X = [137, 129, 137, 129, 126, 143, 124, 118, 121, 126, 131, 139, 157, 121]
X[-14]	137
X[7]	118
X[-1]	121
X[2]	137
X[-9]	143
X[-10]	126

arr = 126,121,121,111,104,143,98,136,143,153,152,121,109,116
arr[0] = 126
arr[5] = 143
arr[12] = 109
arr[10] = 152
arr[11] = 121

data =
[[123 122 132 130 126 136 122 111 144 136 135]
 [113 123 146 142 145 128 149 125 111 145 130]
 [117 107 143 121 111 115 121 148 133 129 118]
 [115 110 140 128 111 119 122 147 137 132 121]
 [114 113 131 119 130 139 125 109 145 140 129]
 [139 129 113 113 141 127 132 113 125 118 134]
 [129 142 139 138 121 133 131 145 132 128 145]
 [120 137 113 123 136 129 125 136 125 137 144]
 [117 129 113 113 131 127 112 134 131 131 137]
 [133 138 117 133 136 122 121 145 116 126 141]
 [121 140 115 123 134 129 110 135 134 123 137]
 [132 132 118 134 141 116 128 150 108 132 147]
 [119 119 142 132 136 123 148 128 126 138 121]]
Indices start at 0.
(0, 0) = 123
(8, 1) = 129
(3, 4) = 111
(9, 3) = 133
(6, 0) = 129
(5, 6) = 132
(7, 8) = 125
(10, 6) = 110
(7, 9) = 137
(5, 4) = 141
(6, 3) = 138
(11, 10) = 147
(10, 4) = 134
(10, 10) = 137
(9, 6) = 121
(6, 5) = 133
(4, 2) = 131
(10, 0) = 121
(1, 6) = 149
(12, 7) = 128
(1, 5) = 128
(2, 7) = 148
(12, 8) = 126
(10, 7) = 135
(5, 0) = 139
(9, 0) = 133
(4, 4) = 130
(8, 3) = 113
(0, 5) = 136
(9, 8) = 116
(5, 10) = 134
(5, 1) = 129
(9, 9) = 126

M =
[[106 144 118 130 121 128 146 157]
 [118 127 130 123 146 130 127 127]
 [126 128 126 127 128 127 128 130]
 [126 129 129 129 134 130 126 127]
 [133 132 128 136 122 131 125 126]
 [127 129 128 128 127 126 125 128]
 [130 128 124 122 133 129 123 128]
 [130 131 128 133 126 130 126 126]
 [125 129 133 132 124 125 126 129]
 [122 129 138 140 120 124 129 129]
 [137 135 127 142 119 131 125 126]
 [128 127 127 127 129 128 127 127]
 [131 128 121 119 135 129 122 128]
 [131 129 121 119 137 129 122 128]
 [125 129 133 131 124 125 126 129]]
Indices start at 0.
(0, 0) -> 106
(2, 4) -> 128
(14, 0) -> 125
(7, 0) -> 130
(7, 7) -> 126
(13, 0) -> 131
(11, 4) -> 129
(2, 2) -> 126
(12, 2) -> 121
(9, 4) -> 120
(1, 4) -> 146
(0, 7) -> 157
(11, 1) -> 127
(10, 2) -> 127
(14, 7) -> 129
(6, 6) -> 123
(7, 6) -> 126
(8, 5) -> 125
(10, 4) -> 119
(13, 4) -> 137
(13, 1) -> 129
(1, 6) -> 127
(14, 2) -> 133
(6, 4) -> 133
(4, 1) -> 132
(13, 2) -> 121
(6, 2) -> 124
(7, 1) -> 131
(3, 2) -> 129
(13, 5) -> 129
(2, 7) -> 130
(0, 6) -> 146
(12, 0) -> 131
(9, 1) -> 129
(4, 4) -> 122
(5, 1) -> 129

B = (139, 158, 139, 137, 121, 105, 132, 154, 138, 131, 122)
B[0] = 139
B[4] = 121
B[2] = 139
B[6] = 132
B[5] = 105

m = [122 103 129 103 120 147 123 124 123 115]
m[0] => 122
m[7] => 124

W =
[[114 124 130 128 147 149 108 150 147 133 135 128 124 139 127]
 [139 131 123 128 133 143 138 134 129 131 134 123 124 129 114]
 [126 138 127 124 109 140 118 106 107 120 128 135 122 108 133]
 [144 128 129 132 128 122 144 129 146 121 116 125 130 125 138]]
W[-4,-15]: 114
W[:, -9]: [108, 138, 118, 144]
W[-2]: [126, 138, 127, 124, 109, 140, 118, 106, 107, 120, 128, 135, 122, 108, 133]
W[-2,-3]: 122
W[3,14]: 138
W[0,14]: 127
W[0,8]: 147
W[:, 13]: [139, 129, 108, 125]
W[-1,-14]: 128
W[:, -8]: [150, 134, 106, 129]
W[1,-1]: 114
W[-4]: [114, 124, 130, 128, 147, 149, 108, 150, 147, 133, 135, 128, 124, 139, 127]
W[:, -11]: [147, 133, 109, 128]
W[3,0]: 144
W[:, -3]: [124, 124, 122, 130]
W[3,-10]: 122
W[-4,-4]: 128
W[:, 11]: [128, 123, 135, 125]

grid = [119 112 134 148 116 123 137 123 106 134 109 126 123]
grid[0] = 119
grid[3] = 148
grid[4] = 116
grid[5] = 123
grid[11] = 126

A =
[[137 135 107 118 143 150 140 134 110 112 127 129]
 [148 118 137 127 108 138 154 104 111 131 122 121]
 [143 137 124 118 118 120 136 114 121 117 127 117]
 [143 130 124 117 117 135 138 105 129 131 130 112]
 [123 119 140 142 139 110 109 139 123 138 129 147]
 [136 129 125 118 115 133 138 110 143 126 123 108]
 [115 135 121 113 131 149 115 132 119 132 137 129]
 [112 123 138 132 115 120 124 119 129 130 121 121]
 [128 122 110 114 131 142 123 119 114 122 149 128]
 [133 132 127 135 121 123 130 123 124 140 145 124]
 [116 122 134 122 120 109 114 123 137 124 121 135]]
Indices start at 0.
(0, 0) -> 137
(10, 7) -> 123
(10, 3) -> 122
(9, 5) -> 123
(0, 2) -> 107
(9, 2) -> 127
(4, 8) -> 123
(10, 10) -> 121
(1, 5) -> 138
(8, 10) -> 149
(10, 2) -> 134
(3, 10) -> 130
(4, 9) -> 138
(3, 5) -> 135
(6, 4) -> 131
(3, 11) -> 112
(2, 8) -> 121
(1, 9) -> 131
(7, 11) -> 121
(0, 4) -> 143
(7, 2) -> 138
(6, 11) -> 129
(9, 7) -> 123
(7, 5) -> 120
(9, 3) -> 135
(0, 11) -> 129
(7, 1) -> 123
(8, 8) -> 114
(5, 5) -> 133
(6, 1) -> 135
(9, 4) -> 121
(1, 8) -> 111
(8, 2) -> 110
(8, 7) -> 119
(1, 10) -> 122
(3, 1) -> 130

x = [103 128 138 153 148 146 131 138 113 158 139 135]
x[0]: 103
x[9]: 158
x[2]: 138
x[6]: 131

a = [131 122 125 142 104 135 123 156]
a[-8]: 131
a[2]: 125
a[7]: 156
